Every row has a hidden score from 0 to 20. What is each row's score? 10 is about the middle. The score is a weighted sum of the row's numbers plus the product of two more (or one squared), each taken from its middle value.
{  6, -31,  21,  -1,  21,  32,  30,   7, -31, -32,   0,   1,   0, -26,
 -29,  27, -14,   2} 8
{-35, -31,  14,  -1,  -8, -30,  -3,  39,   0,  -2, -29,   1, -30,  14,
 -29, -31,  47, -40} 5
{ 16,   0,  10,  -1,  20,  32,  30, -15,   0, -21,  28,  30,   0, -23,
  31,  27, -36,  49} 11
{-18,   0,  -5,  29, -18, -30,  -3,  20,   0,  11, -29,   1, -30,  11,
   1,  -2,  25, -16} 12
{-19,   0,  11,  29, -13, -30, -36,  20,   0,   1, -29,   1, -30,  33,
   1,  -2,  25, -13} 11
{-30,   0,  -2,  29, -16, -30,  -3,  36, -31,   8, -29,   1,   0,  13,
 -29,  -2,  32, -36} 14
{-36,   0,  -5,  29,  -2,   1,  -3,  46,   0,  14,   0,  30, -30,   3,
  31,  -2,  12,  17} 13
{-40,   0,   4,  29, -19, -30, -36,  31,   0,   4, -29,   1,   0,  32,
 -29, -31,  42, -42} 9
{-30, -31,  10,  -1,  -9, -30, -36,  34,   0,  -2, -29,  30,   0,  10,
 -29, -31,  49, -48} 10
{-27,   0,  -5,  29, -21, -30,  -3,  17,   0,  11, -29,   1, -60,  12,
   1,  -2,  29, -16} 11
{ 25,  32, -36,  -1,  -1,   1,  -3, -35,  31,   9,  28,  60,   0, -28,
  31,  -2, -28,  21} 16
{-23,   0,   2,  29, -18, -30,  -3,  27,   0,   4, -29,   1, -30,  10,
   1,  -2,  25, -29} 12
{-43,   0,   4,  29, -25, -30, -36,  39,   0,  12,   0,  30,   0,  25,
   1, -31,  21,   2} 9
{ 16, -31,  57,  -1,  57,   1,  30,   6, -31, -50, -29,   1,   0, -41,
 -29,  27,  -3,  -1} 14
{-13,   0, -38, -30, -24,   1,  -3,  -1,  31,  29,  28, -29,  31,  16,
   1,  -2,  -4,  22} 9
{-24,   0,   2,  29, -13,   1,  -3,  15, -31,   7, -29, -29, -60,  14,
   1,  -2,  20,  -8} 10
{-26, -31,  -5,  -1, -12, -30,  -3,  21, -31,   2, -29, -29,  31,   5,
 -29,  -2,  22, -47} 7
{ 21,   0,   4,  -1,  27,  32,  30,  -1,   0, -15,  28,   1,   0, -51,
  31,  27, -41,  46} 12
{ 23,   0, -11, -60,  -2,  32,  30, -34,   0,   1,  28, -59,  31,   5,
 -29,  27, -35,  28} 8
{ 33,   0,  17,  -1,  40,  32,  30,   8,   0, -22,  28,  30, -30, -52,
  31,  27, -46,  48} 10
{ 38,  32, -25,  -1,  -4,   1,  -3, -31,  31,   6,  28,  30,   0, -17,
  31,  -2, -27,  20} 14
{ -1,  32, -16,  -1, -33, -30, -36,  -3,  31,  30,   0,  30,  31,  24,
   1, -60,  39, -35} 13
{ 13, -31,  38,  -1,  38,  32,  30,   5, -31, -36,   0,   1,   0, -30,
 -29,  27,  -1,   4} 11
{ 14, -31,  21,  -1,  24,   1,  30,  14, -31, -28, -29,   1,   0, -31,
 -29,  27, -17,  -1} 11
{-28, -31,   9,  29,  -1, -30,  -3,  39,   0,   8,   0,  30, -30,   9,
   1,  -2,  18,   6} 12
{ -1, -31,  49,  -1,  41,  32,  30,  -1, -31, -41, -29, -29,   0,  -9,
 -29,  27,  -6,  -2} 6
{-38,   0,  -2,  29, -14, -30,  -3,  33, -31,  -1, -29,   1, -30,  11,
 -29,  -2,  31, -34} 11
{ 20,   0, -10, -60, -10,  32,  30, -32,   0,  -1,  28, -59,  31,   5,
 -29,  27, -33,  23} 5
{-22,   0,  -7,  29, -13,   1,  -3,   7,   0,  -3, -29,   1, -30,  36,
   1,  -2,   5,  -5} 7
{  5, -31,  23,  -1,  32,  32,  30,   9, -31, -26, -29, -29,   0, -27,
 -29,  27, -24,   0} 7
{ 26,   0,  -2,  -1,  22,  32,  30,  -4,   0, -13,  28,  30,   0, -50,
  31,  27, -41,  47} 14
{-11,   0,   8,  -1, -10,   1,  -3,  18,   0,  -6, -29,   1, -30,  22,
   1,  -2,  14,  -3} 8
{-34,   0,  -1,  29,  -7,   1,  -3,  47,   0,  17,   0,  30, -30,   2,
   1,  -2,  14,   7} 10
{ 16,  32, -13,  -1, -30, -30, -36, -11,  31,  25,  28,   1,   0,  22,
  31, -31,  22, -15} 9
{-18, -31,   6,  29, -11, -30,  -3,  14, -31,   4, -29, -29, -30,  15,
 -29,  -2,  21, -22} 14
{ -6,  32, -22,  29, -36, -30, -36,   2,  31,  38,  28,  30,  31,  17,
  31, -31,  15, -15} 14
{  6, -31,  53,  -1,  39,  32,  30,  -6, -31, -46,   0, -29,   0,  -3,
 -29,  27,  -9,   6} 6
{ -5, -31,  31,  -1,  21,  32,  30,  -1, -31, -30,   0, -29,   0,   1,
 -29,  27, -10,   9} 6
{-36,   0,  -3,  -1,  -2,   1,  -3,  32, -31,  15,   0,   1,   0,   1,
   1,  -2,   3,  12} 10
{ 16,   0,   4,  29,  19,  32,  30,   5,   0, -12,  28,  30, -30, -43,
  31,  27, -37,  36} 12
{  5,   0, -25, -30, -39,   1,  -3, -17,   0,  19,   0, -29,   0,  19,
   1,  -2,  12,  -5} 8
{ 12, -31,  26,  -1,  34,   1,  -3,   7, -31, -29, -29,   1,   0, -27,
 -29,  27,   1,  -6} 18
{ 34,  32, -35,  -1,  -6,   1,  -3, -31,  31,  13,  28,  60,   0, -23,
  31,  -2, -27,  18} 15
{-34, -31,  14,  -1,  -8, -30, -36,  35,   0,  -2, -29,   1, -30,  15,
 -29, -31,  47, -40} 11
{ 21,   0,  -9, -60,  -2,  32,  30, -34,   0,  -2,  28, -59,  31,   1,
 -29,  27, -32,  25} 7
{  6,  32,  -7,  29,  -4, -30, -36, -17,  31,  31,  28,   1,   0,  25,
  31, -31,  25, -20} 9
{ 37,  32, -26,  -1,  -1,   1,  -3, -33,  31,   3,  28,  30,   0, -19,
  31,  -2, -26,  24} 15
{-46,   0,   4,  29, -19, -30, -36,  37,   0,  12,   0,   1, -30,  29,
   1,  -2,  17,   4} 8
{-24,   0,  -8,  -1, -16,   1,  -3,   7, -31,   7, -29, -29, -30,  16,
   1,  -2,  -6,  -1} 6
{-32,   0,   8,  29,   0, -30,  -3,  41,   0,   9,   0,  30, -30,   7,
  31, -31,  23,   9} 10
{-10,   0, -39, -60, -30,   1,  -3, -10,   0,  20,   0, -59,  31,  17,
 -29,  -2,  12, -21} 4
{ 22, -31,  58,  -1,  57,   1,  30,   8, -31, -53, -29,   1,   0, -45,
 -29,  27,  -1,  -5} 14
{ 26,   0,  -4, -30,   6,   1,  -3, -37,  31,   7,  28,   1,   0,   5,
   1,  -2, -11,   9} 19
{ 25,   0,   6, -60,   7,  32,  30, -39,   0, -13,  28, -29,  31,  -4,
 -29,  27, -32,  29} 8
{  0,   0, -18,  -1, -33, -30, -36,  -3,  31,  34,   0,  30,  31,  19,
   1, -60,  37, -45} 8
{-30,   0,   8,  29, -11, -30,  -3,  21,   0,   0, -29,   1, -30,  36,
   1,  -2,  28,  -8} 9
{ 12,  32, -23,  -1, -29, -30, -36, -23,  31,  25,  28,  30,  31,  22,
  31, -31,   6, -12} 9
{ -6,  32, -15,  -1, -30, -30, -36,  13,  31,  31,  28,  30,   0,  20,
  31, -31,  19,  -3} 9
{-34, -31,  -2,  -1,  -9,   1,  -3,  24, -31,   4, -29, -29,   0,   6,
 -29,  -2,  22, -30} 6
{  8,  32, -16,  -1, -18, -30, -36, -10,  31,  36,   0,   1,  31,  24,
   1, -60,  31, -46} 7
{ 29,   0,   0,  -1,  -6,   1,  -3, -34,   0,  -4,   0,   1,   0,  -8,
   1,  -2,   6, -11} 15
{ 15, -31,  49,  -1,  46,  32,  30,   8, -31, -48,   0,   1,   0, -39,
 -29,  27, -21,   5} 8
{ -8,  32, -21,  -1, -22, -30, -36,  -3,  31,  39,  28,  30,   0,  26,
  31, -31,  15, -13} 6
{ 21,   0,  -7, -60,   6,  32,  30, -36,   0,  -4,  28, -29,  31,  -3,
 -29,  27, -36,  33} 9
{ 20, -31,  50,  -1,  44,  32,  30,   9, -31, -50, -29,   1,   0, -38,
 -29,  27, -19,   3} 10
{ 24,  32,  10,  -1,  29,  32,  30, -19,   0, -23,  28,  30,   0, -33,
  31,  27, -39,  55} 18
{-20,   0, -42, -30, -17,  32,  -3,  -3,  31,  32,  28,   1,  31,   9,
   1,  -2,  -5,  24} 7
{-32, -31,  -7,  -1,  -6,   1,  -3,  26, -31,   0, -29,   1,   0,   7,
 -29,  -2,  21, -30} 7
{-27,   0,   8,  29,  -2,   1,  -3,  41,   0,  10,   0,  30, -30,   7,
  31, -31,  22,   6} 12
{ 37,  32, -32,  -1,  -8,   1,  -3, -33,  31,  12,  28,  60,   0, -23,
  31,  -2, -24,   9} 14
{  0,   0, -16,  29, -32, -30, -36,   2,  31,  35,   0,  30,  31,  24,
   1, -60,  36, -39} 10
{-27,   0,   9,  29, -15, -30,  -3,  18,   0,   4, -29,   1, -30,  36,
   1,  -2,  28, -10} 9
{ 13, -31,  21,  -1,  24,   1,  30,  10, -31, -29,   0,   1,   0, -29,
   1,  27, -18,   7} 9
{-35,   0,  -1,  29,  -6, -30,  -3,  45,   0,  13,   0,  30, -30,   1,
  31,  -2,  10,  11} 11
{ 22,   0,   4,  -1,  25,  32,  30,  -1,   0, -14,  28,  30,   0, -48,
  31,  27, -43,  44} 12
{ 21, -31,  59,  -1,  58,  32,  30,   7, -31, -50, -29,   1,   0, -41,
 -29,  27,  -4,   3} 13
{ 18, -31,  54,  -1,  54,  32,  30,   8, -31, -48, -29,   1,   0, -40,
 -29,  27,  -3,   2} 13
{ 39,  32, -26,  -1,   2,   1,  -3, -36,  31,  14,  28,  30,   0,  -7,
  31,  -2, -23,  11} 12
{-23,   0, -10,  -1, -17,   1,  -3,  14,   0,   7, -29, -29, -30,  17,
   1,  -2,  -3,  -3} 5
{ 46,  32, -16,  -1,   5,   1,  -3, -33,  31,  -5,  28,  30,   0, -15,
  31,  -2, -24,  30} 17
{  0, -31,  24,  -1,  22,  32,  30,   1, -31, -32,   0, -29,   0,  -1,
 -29,  27,  -9,  13} 8
{ 14, -31,  56,  -1,  43,  32,  30,  -3, -31, -47,   0, -29,   0,  -4,
 -29,  27,  -9,  13} 8
{  0, -31,  29,  -1,  21,  32,  -3,   2, -31, -33,   0, -29,   0,   2,
 -29,  27, -10,   8} 12
{  2,   0, -29,  -1, -36,   1,  -3, -14,   0,  16,   0, -29,   0,  22,
   1,  -2,  10,   3} 11
{-29,   0,  -4,  -1, -19,   1,  30,  13, -31,   6, -29, -29,   0,  17,
 -29,  -2,  -3, -12} 8
{ 10,  32, -11,  29,  -6, -30, -36, -20,  31,  34,  28,   1,   0,  22,
  31, -31,  21, -23} 9
{  7,  32, -17,  -1, -19, -30, -36, -13,  31,  36,   0,   1,  31,  22,
   1, -60,  30, -49} 7
{  9,   0, -17,  29, -24, -30, -36, -14,  31,  24,   0,   1,   0,  30,
  31, -31,  23, -13} 15
{ 28,  32,  -1, -30,   7,   1,  -3, -32,  31,   6,  28,   1,   0,   5,
   1,  -2,  -9,  12} 10
{  8,   0, -26, -30, -34,   1, -36, -17,   0,  14,   0, -29,   0,  20,
   1,  -2,  12,   3} 15
{ 12,  32, -14,  29, -10, -30, -36, -26,  31,  32,  28,   1,  31,  17,
  31, -31,  23, -29} 11
{ 28,   0,   0,  -1,  -2,   1,  -3, -33,  31,  -2,   0,   1,   0,  -8,
  31,  -2,   0,   5} 14
{  3,   0, -12,  -1, -30, -30, -36,  -1,  31,  29,   0,  30,  31,  27,
   1, -60,  37, -32} 9
{ 36,  32, -29,  -1,   5,   1,  -3, -38,  31,  10,  28,  30,   0, -10,
  31,  -2, -26,   9} 12
{  8, -31,  25,  -1,  24,  32,  30,  14, -31, -30, -29, -29,   0, -31,
 -29,  27, -17,  -5} 8
{  9,   0, -13,  29, -31, -30, -36, -14,  31,  26,  28,   1,  31,  22,
  31, -31,  22, -16} 13
{-16,   0,   5,  29,  -7,   1,  -3,  17,   0,   2, -29,   1, -30,  19,
   1,  -2,  16,  -9} 10
{-25,   0,  -2,  29, -14,   1,  -3,   8,   0,  -4, -29,   1, -30,  38,
   1,  -2,   4,  -3} 6
{ 18,   0, -13, -60,  -2,  32,  30, -37,   0,   0,  28, -59,  31,  -5,
 -29,  27, -37,  33} 9
{ 23,   0,  -5,  -1,  25,  32,  30,  -4,   0, -12,  28,  30,   0, -47,
  31,  27, -43,  50} 13
{ 36,  64, -26,  -1,  17,   1,  -3, -42,  31,   3,  28,  30,   0, -18,
  31,  -2, -25,  19} 16
{  6, -31,  22, -30,  33,  32,  30,   6, -31, -29, -29, -29,   0, -28,
 -29,  27, -22,   5} 6
{-34, -31,  -6,  -1,  -7,   1,  -3,  22, -31,   2, -29,   1,   0,   7,
 -29,  -2,  21, -20} 8
{  5,  32, -17,  -1, -18, -30, -36, -14,  31,  34,   0,   1,  31,  25,
   1, -60,  32, -44} 8
{ 18,   0,  -7, -60,  -4,  32,  30, -34,   0,  -3,  28, -29,  31,   2,
 -29,  27, -35,  25} 5
{-19, -31,   5,  29, -10,   1,  -3,  16, -31,  10, -29, -29, -30,  15,
   1,  -2,  22, -16} 8
{-33,   0,  -2,  -1,  -4,   1,  -3,  33, -31,   9,   0,   1, -30,   2,
   1,  -2,   2,  18} 7
{ 18,   0,   1, -60,   0,  32,  30, -29,   0,  -4,  28, -29,  31,  -4,
 -29,  27, -37,  29} 5
{-17, -31,  15,  29,  -6, -30,  -3,  18,   0,  -6, -29,   1, -60,  16,
   1,  -2,  32, -21} 12
{ 43,  32, -26, -60,   8,  32,  30, -36,  31,   2,  28,   1,  31, -31,
  31,  27, -51,  32} 9
{ -1, -31,  49,  -1,  39,  32,  -3,  -1, -31, -44,   0, -29,   0,  -6,
 -29,  27,  -4,  17} 15
{ -2,  32, -19,  29, -16, -30, -36,  -5,  31,  43,  28,   1,   0,  22,
  31, -31,  13, -13} 8
{ 32,   0,  15,  -1,  39,  32,  30,  -4,   0, -23,  28,  60,   0, -49,
  31,  27, -34,  47} 15
{-39,   0,   6,  29, -13, -30, -36,  36,   0,   9,   0,   1, -30,  30,
   1,  -2,  17,   4} 9
{ -6,  32, -19,  29, -31, -30, -36,   5,  31,  35,  28,  30,  31,  18,
  31, -31,  15, -10} 13
{-29,   0,   9,  -1,   1,   1, -36,  38,   0,   8,   0,  30, -30,   4,
  31, -31,  20,  11} 9
{  8, -31,  23, -30,  30,  32,  30,   7, -31, -26, -29, -29,   0, -26,
 -29,  27, -23,   4} 6
{  1, -31,  40,  29,  38,   1,  30,  11, -31, -45, -29,   1,   0, -34,
 -29,  27, -14, -13} 11
{ 12, -31,  50,  -1,  41,   1,  30,  15, -31, -53, -29,   1,   0, -40,
 -29,  27, -13, -14} 9
{-20,   0,  -8,  29, -14, -30,  -3,  20,   0,   9, -29,   1, -60,  14,
   1,  -2,  29, -12} 12
{  3,   0, -10,  -1, -25, -30, -36,  -8,  31,  26,  28,   1,   0,  26,
  31, -31,  24,  -6} 12
{-11,   0, -44, -60, -31,   1,  -3, -17,   0,  22,   0, -29,  61,  10,
 -29,  -2,  10, -23} 7
{ 27,   0,  14,  -1,   7,   1,  -3, -35,   0, -10,  28,   1,   0,  -9,
   1,  -2,  -2,  14} 19
{-25,   0,  -6,  29, -13,   1,  -3,  12,   0,  -9, -29,   1, -30,  37,
   1,  -2,   6,   4} 8
{ -5,  32, -16,  -1, -35, -61, -36,  -1,  31,  34,   0,  30,  31,  23,
   1, -60,  39, -42} 11
{ 27,   0,   7,  -1,  25,  32,  30,  -3,   0, -21,  28,  30,   0, -50,
  31,  27, -39,  48} 14
{-11,  32, -22,  -1, -29, -30, -36,   9,  31,  36,  28,  30,  31,  20,
  31, -31,  19,  -6} 11
{-38,   0,  -7,  29, -15,   1,  -3,  17,   0,   0, -29,   1, -30,  34,
   1,  -2,   9,   6} 9
{-22,   0,   0,  29, -19, -30,  -3,  26, -31,   8, -29,   1, -30,   9,
   1,  -2,  26, -25} 14
